(in the rows, 128 means zero)
The same turns and mirrors carry the whole set onto itself and the rows of a family onto each other. Which other rows belong to the same family as each row named below? List them in the order they appear above.
These 16 rows form 4 families of 4 rows each.
radas: [110 137 119 148  97 157 136 136 139 145 111 129 131 122 116 123  75 133
 128 134 111]
bov: [137 142 103 146 135 140  93 132 130 119 121 132 102 131 163 101 132 114
 122 147 113]
sibi: [120 144 105 139  93 127 135 121 104 148 110 133  89 127 115 134 157 148
  96 143 124]
vad: [117 154 137 143  80 146 131 124 127 120 111 107 127 116 105 116  84 118
 121 132 104]
rez: [125 145 112 136  89 136 133 114 114 146 111 123 101 135 122 149 165 152
 119 152 123]
Zavo: [121 143 130 138  91 123 148 117 105 134 123 106  97 128 122 128 162 145
 118 149 128]
nifug: [149 123 145  92  84 122 112 140 139 108 113 147 122 115 137 128 115 145
 139 152 126]
Nuduz: [123 140 120 141 125 130 100 132 142 123 114 123  83 133 177 126 110 117
 106 131 116]
zere: [118 142 112 142 127 128  96 138 135 112 123 123  90 114 162 105 122 123
  95 127 100]
zeka: [119 142 125 143  88 148 142 142 132 137 116 102 128 122 109 129  80 123
 122 140 100]
siz: [121 130 108 140 126 140  92 126 138 111 115 139  88 141 168 112 122 114
 119 132 116]
mozat: [152 117 108  96  84 113 104 128 121 103 114 150 127 109 128 117 117 136
 135 141 130]
mup: [120 137 106 146  97 127 136 118 115 134 129 123  95 126 107 121 149 163
  94 144 135]
Godun: [145 133 122  81  90 113 120 133 133  99 101 150 121 120 131 132 115 143
 127 145 122]
latam: [151 115 143  97  84 106 108 139 145 122 109 137 123 108 136 118 126 131
 139 134 129]
padu: [127 128 141 157  89 154 124 126 138 143 110 121 141 128 114 107  87 127
 125 140 108]

Which other rows belong to the same family as rez? radas, Nuduz, Godun
Which other rows belong to the same family as bov? vad, mup, latam
Which other rows belong to the same family as sibi? nifug, zeka, siz

The same turns and mirrors carry the whole set onto itself and the rows of a family onto each other. Which other rows belong to the same family as each row named below? List them in the order they appear above.
These 32 rows form 4 families of 8 rows each.
pamo: [149 136 129 159 137 142 132 132 112 106 117 128 112 144 118 120 125 130
 114 135  99 128 103 129]
Vula: [105 130 122 116 127 132 146  95  94 140 109 131 113 128  88 128 137 109
 127 143 130 119 144 123]
gita: [127 124 136 128 134 128 121 103 101 125 130 113  75 156 157 110 130 128
 133 125 154 124 138 121]
Mela: [147 130 126 137 149 117 119 152 112 121 168 136 117 129 159 134 110 146
 131  94 128 119 118 144]
fesuf: [128 104 144 116 163 159 132 141 109 138 134 124 106 130 110 127 140 127
 153 128 137 124 125 166]
ninul: [125 159 117 144 112  96 109 102  98 131 133 138 118 120 139 139 118 122
 105 111 130 119 139 103]
guma: [124 142 113 132 139 130 135 142 105 139 143 151 156  98  95 154 121 128
 126 114 111 124 121 148]
Sez: [125 126 134 132 139 124 118 114 101 125 120 117  74 160 146 107 123 131
 140 123 156 124 145 124]
Suvog: [128 158 117 148 105 103 117 105 101 132 138 137 124 119 144 135 115 130
 112 117 130 120 134  93]
zezi: [128 147 114 121 130 128 136 135 100 140 140 146 157  94 102 151 121 125
 129 114 111 125 114 147]
zir: [147 128 124 133 150 117 110 153 113 121 166 124 116 129 162 141 113 143
 130  96 128 123 127 148]
bezu: [129 161 113 145 109  99 115  97  94 128 137 133 123 123 139 131 119 131
 111 109 127 125 140 102]
kufis: [125 140 116 128 133 132 137 131 106 140 153 143 154  92 104 157 125 124
 120 117 107 124 116 144]
zisok: [105 126 120 104 146 115 129 118 102 165 162 141 118 115 138 142 129 121
 142 108 165 123 155 135]
Kipa: [107 125 120 103 134 112 127 113 102 158 165 129 122 110 139 137 125 117
 144 108 163 119 159 141]
tik: [125 120 137 138 142 130 118 109 106 126 133 115  71 158 150 112 128 131
 131 125 153 123 146 122]
nul: [103 139 126 126 124 141 144  92  95 142 108 138 112 122  90 123 135 113
 132 144 137 124 134 121]
mogi: [144 142 130 156 139 146 128 132 104 105 108 131 107 142 113 126 124 138
 117 132 101 126 102 126]
Terid: [108 132 123 101 145 117 121 116  97 156 163 133 123 115 137 142 125 116
 139 108 168 116 160 139]
nugi: [126 107 133 111 167 155 137 141 106 132 136 126 106 131 107 129 134 126
 148 122 135 127 126 175]
Sifu: [146 140 129 154 126 144 127 127 105  99 111 118 112 137 112 121 120 133
 119 132  99 123 102 134]
Gugu: [129 139 107 123 136 130 131 132 107 135 144 151 158  93  99 151 119 124
 125 116 113 122 118 144]
faro: [103 128 121  99 138 116 122 114  94 158 155 133 117 107 133 144 124 124
 149 107 166 118 157 139]
duges: [148 136 128 143 146 126 108 149 113 124 164 131 116 125 165 136 112 147
 132  96 136 129 118 146]
rutu: [145 132 127 158 129 140 133 129 109 107 110 129 107 139 115 122 125 138
 121 132  96 130 100 130]
kone: [104 130 124 123 125 139 143  92  88 141 103 137 116 127  94 130 136 107
 132 141 139 125 139 124]
kuvit: [124 162 106 142 110  98 122 104  96 128 139 138 122 122 142 137 108 127
 108 110 126 123 136 102]
Sidug: [123 127 143 136 137 129 123 113  99 129 128 111  72 159 153 114 129 132
 135 125 153 126 143 126]
Fifez: [149 137 126 133 148 118 112 152 120 124 171 124 112 127 156 135 112 149
 129 100 126 122 121 144]
dotut: [104 135 124 123 125 140 135  92  93 144 104 127 113 123  93 129 139 109
 127 148 137 129 142 124]
tuvos: [121 105 137 114 165 158 139 146 110 135 134 127 105 130 112 132 128 124
 149 129 137 123 120 167]
gako: [126 108 133 113 162 161 146 143 107 134 139 124 110 133 112 125 130 132
 157 128 134 127 121 164]

Which other rows belong to the same family as mogi? Mela, Suvog, zezi, Kipa, tik, nugi, dotut
Which other rows belong to the same family as nul? pamo, gita, fesuf, guma, zir, faro, kuvit

The same turns and mirrors carry the whole set onto itself and the rows of a family onto each other. Which other rows belong to the same family as each row named below? List them in the order they appear above.
These 18 rows form 3 families of 6 rows each.
Lotu: [114 128  78 133 134 156 141 108 122 134 135 144 114 143 140 108 137 120
 121 140]
Goger: [120 124  80 150 106 116 152 117 137 128 118 144 141 127 168 121 132 106
 120 132]
Roki: [125 111  84 151 108 117 156 121 126 118 132 133 137 123 163 134 128 102
 135 130]
num: [ 98 161 148 134 135 115 116  88 108 149 117 107 149 151 131 141 136 136
 110 129]
bobat: [112 151 147 137 135 105 110  94 114 156 119 112 153 156 133 142 131 146
 108 120]
gani: [124 113  81 149 114 123 149 116 132 117 121 147 133 133 160 125 130  98
 129 124]
peseb: [108 120  82 148 139 140 158 101 125 135 130 110 135 101 157 123 122 131
 143 131]
bol: [149 140 150 127 140 112 108  88 119 140 137 111 158 137 161 134 147 145
 101 123]
diz: [108 109  79 149 139 133 157 104 124 130 127 119 134 111 152 129 113 121
 146 120]
Zef: [129 155 159 138 131 121 117  86 111 119 123 101 150 126 156 141 161 124
 117 135]
Volu: [151 136 144 124 137 102 111  94 120 146 144 101 161 137 167 132 134 131
 102 124]
Filan: [106 111  80 145 137 140 156 109 114 135 142 114 127 118 141 131 115 126
 148 129]
Vibis: [135 147 144 118 137 109 112  85 116 147 135 117 162 141 163 128 140 139
  89 127]
Seno: [132 149 159 142 137 126 112  95 109 121 132  89 137 137 141 142 156 118
 132 136]
Keso: [120 111  76 131 143 153 142 106 121 129 139 143 118 139 142 113 127 117
 127 127]
rin: [126 112  76 129 127 142 143 118 118 132 149 146 120 148 144 117 129 114
 122 134]
lukul: [109 152 143 136 131 104 109 103 112 157 125 107 146 167 129 140 127 126
 110 126]
tor: [128 153 161 146 132 121 111  93 113 122 119 103 143 139 140 146 160 131
 125 130]

Which other rows belong to the same family as tor? bobat, gani, bol, diz, Keso
Which other rows belong to the same family as Vibis? Roki, num, Zef, Filan, rin

The same turns and mirrors carry the whole set onto itself and the rows of a family onto each other. Which other rows belong to the same family as each row named below? List them in the order they appear above.
These 16 rows form 4 families of 4 rows each.
mefuz: [134 108 114 135 139 148 147 138 127 158 117 142 113 130 151 113]
Kes: [112 117 107 103 127 122 137 157 105 140 139 144 135 108 131 123]
pigog: [147 103 119  99 117 116 117 132 126 126 109 127 140 162 122 154]
viba: [144 129 119 138 131 109  97 118 106 141 110 130 123 163 120 126]
sepo: [128 145 123 158 163 132 119 124 131 145 134 133 107 133 131 121]
dok: [110 127 112  96 133 116 131 158 120 125 150 136 140 110 119 141]
Lop: [134 133 142 142 114 131 152 108 150 100 128 121 150 140 148 127]
fet: [134 125 138 143 107 135 156 109 143 108 123 124 147 137 156 117]
Pud: [132 134 139 156 113 131 148 104 138 111 125 125 142 138 153 111]
val: [110 136 110 123 138 116 123 147 100 143 144 144 126 108 126 114]
nas: [108 146 115 117 144 110 117 148 113 126 154 136 133 112 113 132]
Pag: [148 104 114 118 114 120 116 128 106 146  99 136 129 160 134 126]
namu: [145 129 125 120 133 105  98 121 126 120 119 123 134 165 110 152]
rumus: [134 101 120 104 139 146 152 148 156 131 128 133 131 131 139 150]
Zofib: [132 140 142 154 119 129 145 103 145 103 130 122 146 138 147 120]
vatev: [129 139 129 127 163 129 125 133 162 119 147 123 125 135 117 158]

Which other rows belong to the same family as nas? Kes, dok, val
Which other rows belong to the same family as namu? pigog, viba, Pag
Which other rows belong to the same family as fet? Lop, Pud, Zofib

